One turning vector, and how many steps it has turned:
The counts run from 0 to 1093.
[  8.3   2.2  -5.5  15.4 -21.6   2.3  -9.3 -18.6  30.0   0.3  -5.7   8.9
   3.3   1.8  -2.9  18.0   3.1   0.6  14.4 -26.9 -14.9 -25.0  -3.8 -10.3
   7.4  11.7   3.6   3.0  -9.5   3.4 -28.4  -0.6  -5.3   1.7  15.2   9.4
  13.4   1.8   7.5 -23.9 -17.2  -6.8  -9.0  -4.2  -5.3   4.6   7.1  11.1
  33.3   2.5  -4.9 -24.9]
338
[ -1.8  15.2 -25.9   8.7 -20.5  -6.2 -16.1 -18.8   6.5  -0.6  13.1  14.0
  -7.7  -1.1 -19.9  -0.1   9.5  23.2   7.5 -16.1  -5.7 -21.1   1.0  -7.7
  -4.6   1.5  14.8   2.4  -8.1  17.4 -32.2  -1.0  -6.7  16.8 -16.3   6.8
  -2.9  10.4  -2.0 -18.6 -10.7 -15.9 -13.8 -24.7  12.0 -11.2  -3.8   4.2
  22.7  13.2 -14.6 -19.9]
742
[  3.4   4.0 -23.9   2.5 -10.0  -4.5  10.1 -21.5   9.5  -3.6  -1.7   7.3
  -5.9  -2.0  -9.4 -14.8  -8.5  -3.4   8.3 -15.6 -14.1 -24.4   3.0 -10.9
 -17.5   6.3   5.8   4.2 -18.7   5.1 -28.2  -0.5 -19.0   1.3  -5.4  21.0
  17.1   2.5   9.5  10.3  -3.3 -19.6  21.1 -27.0   3.7  10.7  -1.4  -0.3
  30.2  -1.7  18.5   7.4]
592
[ -1.7  11.6 -29.7  -5.0 -14.3  -2.0 -12.9 -23.5  16.9  -2.6  11.5  -2.6
 -21.5   6.5 -14.4 -13.7  -3.3  15.6   6.6  -3.0 -11.9 -26.9   3.7   3.3
  -7.2   8.3  16.7  -5.7 -11.7   5.9 -17.7   6.6 -20.1   7.0 -16.0  10.5
  16.6   3.7   6.4   4.1   5.6 -21.7   0.0 -25.0   0.9   4.8  -8.0   2.5
  33.0  -8.4 -11.1  -0.8]
667
[  1.9  11.8 -23.3 -11.5 -17.9  -0.6 -19.7 -27.2  24.4   0.5   8.9   4.5
 -20.5   7.5 -17.9  -2.1   5.1  12.0   5.9 -16.3 -11.4 -24.9  -3.0  -2.1
   3.8   1.4  14.2  -0.6  -8.4   9.6 -20.6  -9.0 -17.1  11.6  -5.2  12.1
  24.3  -2.0  -0.1  -4.6   8.0 -19.1  -8.0 -10.4  -0.3  -1.0  -3.1   5.5
  35.0  -3.9 -14.7  -9.2]
1048
[  1.3  13.5 -23.3  19.9  -9.9  -1.2  13.8  -0.6   3.2  -8.0  -9.4  10.3
  -0.5  -1.7 -12.1   0.7 -10.6  11.5   8.8 -13.2 -10.4 -22.3   4.2   5.2
 -13.0  23.4   0.3  -6.4 -23.4   0.8 -29.0   0.8  -8.1   4.7 -11.6   1.7
  -3.3  -5.1   2.4  -9.3 -15.5 -23.3   8.4 -30.6  13.5  -0.4  -9.8   7.2
  31.1   8.5  15.8   9.4]
806
[ 10.3 -12.4  15.8  12.1 -18.8  -0.9  -0.4  -6.4  28.1  -6.4  -8.1   7.4
 -15.3   7.9  -3.2   7.8 -11.2  -4.6  19.7 -19.4   2.0 -20.0 -12.5 -10.6
   1.1   7.6  11.7  10.9 -20.2 -14.5 -27.5  12.5  -0.4  -4.1  26.8  11.9
  13.3  16.8   6.6  -3.2 -16.2  12.2   3.0   7.4 -19.2   1.0  14.4   5.1
  40.2  -1.4  10.9  -2.6]
417
[  5.5  -6.4  -3.3  -3.2 -23.4  -9.6   6.4  24.6  12.7 -12.3  14.7   9.8
 -30.1  11.7 -14.1   1.9 -25.0  17.5  23.6  -8.7   9.0  -6.9 -14.5   7.6
   5.5  -3.5  20.4  -3.5 -21.8 -10.1  -8.9   1.8 -21.6  -1.2  -1.2   0.4
  15.8  20.3 -14.4   2.6  -2.1   5.6  -5.7  -4.0  -5.2  -0.5   2.9 -13.4
  32.0 -14.5   0.4  14.9]
408
[  5.5  11.6 -10.1  24.2 -14.5  -2.0   6.0  -2.3  14.6   3.5   5.6  -6.0
  -0.7  -1.0   5.1  -4.6 -19.5   0.1   9.4  -7.8 -23.1 -31.2   2.1   4.6
 -12.5  15.0  25.0  -9.6  -1.5   0.8 -25.4  10.3 -11.2   5.9   0.2  13.2
   5.5   5.7  18.4  12.2  -3.6 -13.4   3.5 -11.8 -18.5  24.6  -9.0   8.2
  29.5 -17.0  15.3  -4.5]
186
[  2.0  -2.1   2.9  19.0 -30.5 -11.3   6.4   8.8  -1.2  -7.5  20.7  19.2
 -28.8  -0.7 -17.5 -12.5 -16.5  25.6  20.0  -7.9  11.3 -11.2  -6.2   1.4
   0.6  -3.3  22.0   5.9 -15.3  -3.4 -20.8   1.8  -2.4  15.4  -9.0   2.1
 -16.3  22.2 -11.5  -0.9  -5.8  -0.4 -17.4 -13.9   6.6 -16.7   3.9 -10.7
  31.1   3.8 -12.5   4.6]
282
[ -1.2   7.9   4.5  21.1 -23.4   0.7 -11.9  -8.9  -4.5   2.1 -17.6   0.5
  -0.8  22.3 -15.2  -8.8  16.2   6.1  11.9 -12.4  -0.2 -22.3 -14.8 -16.2
 -18.4   5.2  13.4  -4.2  -5.2  -3.6 -48.2   1.2   4.8  13.0  10.1  17.6
   1.8  12.7  13.1  15.4   3.5 -14.3   2.4  -3.1 -14.8  16.0 -10.3  -4.0
   2.6  13.2  19.3   1.5]
87
[  4.9   1.0 -12.6   7.1 -21.7  -7.1   3.2  20.5 -13.0 -11.7  -3.3  17.8
  -4.0   6.2 -11.7   6.0  -4.1  18.7  26.7 -14.0   0.4  -5.3  -9.9  -2.1
 -16.3  -2.5   8.8  -7.9 -20.6   6.6 -36.2   4.0 -16.5   3.7  -8.5   5.6
  -6.3  31.7  -8.4  -9.9 -23.4  -0.8  -2.2 -25.7   2.3  -1.2  -9.6 -24.8
   1.3   9.4  16.3   8.6]
256
[  1.8  12.2 -16.8   7.8 -20.0  -9.0   6.1   6.9  16.6   0.9  16.9  15.1
 -19.3   1.4 -11.4  -1.1 -24.0   8.4   9.2 -19.7  -9.1 -15.7   3.2  13.9
   7.9   3.6  14.6  -7.7 -13.8  -5.0 -14.5 -14.5 -18.9   8.3 -12.5   4.6
  15.7  -6.2 -14.4   7.3   8.4 -25.7 -15.0  -8.6   3.3   7.0  -0.1   4.5
  42.7 -16.7  -2.9  11.3]
589
[  3.2   0.4 -12.3  11.3 -23.6  -8.1  -8.4  14.9  -9.1  -4.5  -2.3  23.4
   2.0   9.6 -16.4  15.5  -1.7  15.8  24.6 -26.6   1.7  -6.7 -13.9  -6.2
  -6.5  -6.2   4.1  -1.8 -14.1   9.8 -37.0 -12.2 -15.4  14.1   0.3   7.8
  -0.5  21.8 -12.3 -16.8 -19.3  -6.7 -15.8  -8.5  -2.1  -3.4  -5.5 -18.5
   1.2  14.6   4.5  -5.1]
66
[ -1.2  -8.8  -7.3   9.9 -19.3  -3.5   7.9  18.0  -8.7 -19.1   6.5  17.4
 -20.2   9.7 -21.3 -16.8  -6.6   6.0  22.3  -1.5  13.8 -12.2 -16.9   2.5
 -10.4  -1.8  20.2   5.5 -22.1  -4.7 -21.0   5.7   0.2  17.9  -6.1   2.4
  -4.9  21.7 -18.1  -6.4 -15.8   4.2   1.7 -20.5 -10.9 -25.8  -6.1  -4.5
  33.2  13.4  -0.2   4.5]
764
[ 13.0  -3.6  -2.0  11.7 -22.0  -4.6  10.2 -23.3  12.5  -1.8   2.2   8.7
 -12.5  -2.4  -4.7 -19.3  -9.1 -10.3  11.1 -15.4  -3.4 -23.9  -1.7 -19.1
  -7.1  -1.5   8.4  19.2 -12.4   0.2 -27.7  12.6 -10.3  -0.1   2.7  24.0
   8.6  18.0  12.3   9.8  -2.3  -2.8   8.5 -17.7  -8.0  -1.5  15.6   1.8
  36.2  -3.2   9.1  -3.3]
22
[ -5.7  10.1 -32.7   3.5  -7.4   2.6  -4.5  -8.4   5.8  -9.4  -9.9   4.6
  -8.0   5.7 -19.1   0.2   2.8   7.9   8.2 -11.6  -9.2 -21.7   5.6   4.7
 -13.3  23.1   2.4 -16.6 -19.4  -0.9 -27.3  -7.7 -15.6   6.2 -13.3   2.0
  18.3 -17.1  -3.6  -4.2  -3.0 -28.5  14.7 -25.4   3.6   6.7 -15.9   7.0
  34.9   3.1   7.6  14.8]
692
[  4.1   3.9 -29.1   6.0 -11.3  -3.3  13.4  20.0  -6.4  -6.6   9.1  15.8
  -6.4  -6.0 -14.5  -5.3 -21.1   1.0  17.9 -13.5  -8.5  -7.7  -1.9  11.9
 -10.3   6.1   9.2  -4.5 -20.8   9.2 -20.8  -5.7 -30.9  11.5 -21.0  11.0
  14.1   6.3 -13.4  -6.3 -11.6 -13.3   7.2 -33.1  -3.4  -4.0  -9.1  -3.1
  34.2  -7.6   9.9  11.1]
30
[  1.4  -6.7   0.2  13.5 -20.3   2.2  -9.5 -14.4  -4.0  -1.2 -15.0   6.5
  -8.4  22.6 -15.7 -13.0  18.1  -7.7  11.1 -20.1   3.5 -22.3 -14.0 -22.5
 -15.9   0.4   5.9   5.1  -6.3  -8.4 -44.8  -7.5  -1.8  14.9  15.0  21.0
  15.2   5.3   4.1  15.4   6.8 -15.6   8.7  -0.5 -18.8   6.6  -1.6   6.2
  18.5  10.9  13.4   9.9]
582
[  0.1  -0.6  -1.0  12.4 -19.5  -4.2   1.5  -5.6  -3.0  -6.3  -2.7  -2.9
 -17.2  18.8 -16.2 -23.8   1.1  10.3  15.7   5.9   5.3 -21.1  -9.3 -10.6
 -27.1   3.6  21.0  -2.8 -13.0  -8.2 -33.2  14.2  -6.8   7.2   3.6  10.6
  -2.7  21.4  11.7  25.3   8.1  -9.2  15.3 -13.5 -11.3  12.2  -9.2 -10.4
  13.3   2.2  26.0  20.2]
659
[  8.3  -0.8   0.7  -2.8 -20.8  -1.6 -21.8 -28.6  31.8   0.1  -5.7   0.7
 -14.4  19.4 -10.7  15.0   4.2   5.6  17.6 -25.7  -2.7 -20.2 -12.2 -18.6
   2.6   0.1   6.3   9.2 -12.6  -5.3 -27.8  -1.4 -13.4  -9.4  20.6  14.9
  24.0   9.6  12.2   0.3  -0.2  -2.2  -3.8  11.0  -8.0   8.3   9.0  -3.6
  24.6   0.9   2.1  -5.5]
137
[  2.1   1.5  -1.5  23.6 -18.7  -7.0  16.3  35.5 -10.4  -8.0  -5.6  18.5
  -2.5   7.2 -10.5   6.9 -20.6  12.5  22.0 -15.4   3.9 -10.3  -9.9  11.5
  -7.2  12.4  12.6  -7.0 -23.0  -8.7 -26.3   4.2  -8.1   5.6  -1.8  -5.8
 -12.1  16.1  -9.4   1.4 -23.8  -6.4   1.2 -15.8  -0.7   0.6  -8.6 -12.8
  15.9   6.8  25.9  18.8]
345
[ -0.9  12.4 -20.1  10.2 -18.1  -4.8  -3.6   8.1   4.7   5.8  14.4  18.6
  -9.3   9.3 -18.8   1.1 -13.2   7.6   9.0 -25.1 -12.3 -19.2  -1.2  11.5
   1.7   4.6  12.0  -9.3  -5.6   2.1 -23.4 -24.7 -20.0  18.7 -16.3   6.5
  15.0 -10.3 -17.1  11.4  12.2 -32.1 -15.5  -6.8  -1.5  11.0  -7.7   2.5
  27.9  -7.7  -3.2  11.4]
208
[  2.6  -5.4   9.6  26.4 -30.3  -8.4  -0.4  12.3 -13.6   3.7   2.7  20.3
  -9.4  18.2 -19.5  -7.4  -2.0   0.9  17.1 -19.8   8.7 -11.4 -17.3  -9.4
  -7.2  -5.1  16.0   6.5  -4.9  -3.7 -44.1  -7.6  -0.9  22.8   3.0  14.2
  -4.5  17.4 -12.5  18.2   3.1  -6.9 -15.6   3.5 -13.3   0.1  -2.0  -6.4
   9.2   9.2  12.5  10.2]
661
[  1.4   4.6 -14.0   4.2 -19.9  -3.4 -13.6  18.7  10.1  -0.3  21.2  10.2
 -16.3   7.8 -12.4   8.7 -13.1  10.5  17.9 -15.9  -7.3 -12.8  -7.8  14.0
   9.8   0.5  23.3 -12.5  -5.9   4.2 -16.1 -15.4 -17.5  17.1  -6.6   2.7
  19.8   4.6 -16.6  -2.3   0.9 -11.7 -25.1  -1.1 -12.5   4.8  -6.6   2.3
  33.6 -13.2 -16.2  -5.8]
296
[ -1.1   2.6 -16.0   4.0 -23.6   2.4 -12.6  11.0 -12.4  -5.7  10.9  21.7
  -5.9   4.2 -16.7   1.5   5.6   6.3  18.7 -17.5  -1.9 -11.3 -13.9  -3.8
  -4.3 -10.9  12.8   1.1  -5.3  13.8 -35.2 -15.8 -11.8  27.8 -10.9  15.6
   2.2  18.3 -19.9 -16.7 -13.1  -4.3 -19.4 -17.1 -13.2 -17.2  -9.3  -1.9
  16.1  12.3  -5.6 -14.4]
943
[ -2.8  11.4 -30.5  -3.7 -13.0   1.3 -16.9   7.6   5.0  -2.3  12.7   4.3
  -8.5   8.2 -16.9   3.9  -2.3  12.2  14.6 -10.3 -15.0 -20.1  -8.3  14.3
  -5.2  -1.4  20.7 -18.6 -11.4  12.1 -20.6 -15.8 -22.4  15.5 -13.0   5.8
  24.7   0.0 -15.8  -2.7  -3.2 -21.9  -8.9 -15.5  -9.9   4.8 -18.8   4.8
  27.6  -7.9 -13.9  -2.5]
297
[  0.4  -8.7  -9.2   5.4 -15.8   0.2  -6.0  11.2 -12.9 -11.1  -8.5   4.0
  -6.7  21.7 -15.8 -10.2  10.6  -3.5  20.4  -1.6   7.6 -11.8 -19.3 -10.2
 -20.9  -1.6  19.1  -3.9 -16.0  -5.6 -38.9   1.9  -3.4  14.5   3.7  12.1
   9.9  19.2  -7.3  11.5  -3.3  -1.9  17.4 -10.6 -28.9   1.6 -17.0  -4.6
  12.5   9.3  19.3  13.4]
952
[  6.9   1.1  -0.7  18.9 -33.5  -9.9   1.2  19.5  -1.7   0.8  19.7  21.3
  -7.0  -1.1  -7.2  -0.1 -16.8  11.1  21.3 -22.1   3.5 -13.7 -13.3   3.2
   4.4  -6.4  23.7   6.6 -10.0   4.9 -26.4   1.2  -9.9  17.0  -5.6   8.2
  -9.8  29.4 -15.2  -8.5 -18.2   2.7 -29.7  -6.5  -5.3 -11.8   4.1  -5.7
  22.7   3.6  -7.5 -13.3]
371
[  0.2   6.4 -22.7   6.6 -19.8  -3.9 -20.0  -3.1   8.4  -1.4  17.0  14.0
 -10.0   1.6 -16.6   5.3   4.1  10.6  13.7 -17.6  -7.0 -17.7  -9.1   2.1
   4.4   0.3  17.1  -3.7  -8.2  10.4 -27.3 -11.3  -8.9  24.1 -10.8  11.6
   8.8   8.7 -15.2 -19.6 -12.8  -7.0 -21.3 -10.1  -7.4 -13.7  -5.6   4.2
  27.5   2.9 -24.2 -26.8]
754
[  2.9  16.2 -21.0   7.5 -17.5  -7.4  -2.5 -23.7  17.9  -0.5  16.4   6.4
 -15.6  -7.5 -13.9 -12.0  -6.2  16.6   6.8 -10.6 -11.4 -25.0   8.1  -2.6
  -4.2   5.4  19.2   0.6 -15.7   8.7 -22.7  13.4  -6.0   5.0 -13.6   5.6
  -2.0  13.7  10.8 -10.6  -6.6  -8.5  -6.0 -25.9  10.4  -7.5   2.1   3.9
  33.7   1.0 -12.5 -16.3]
743
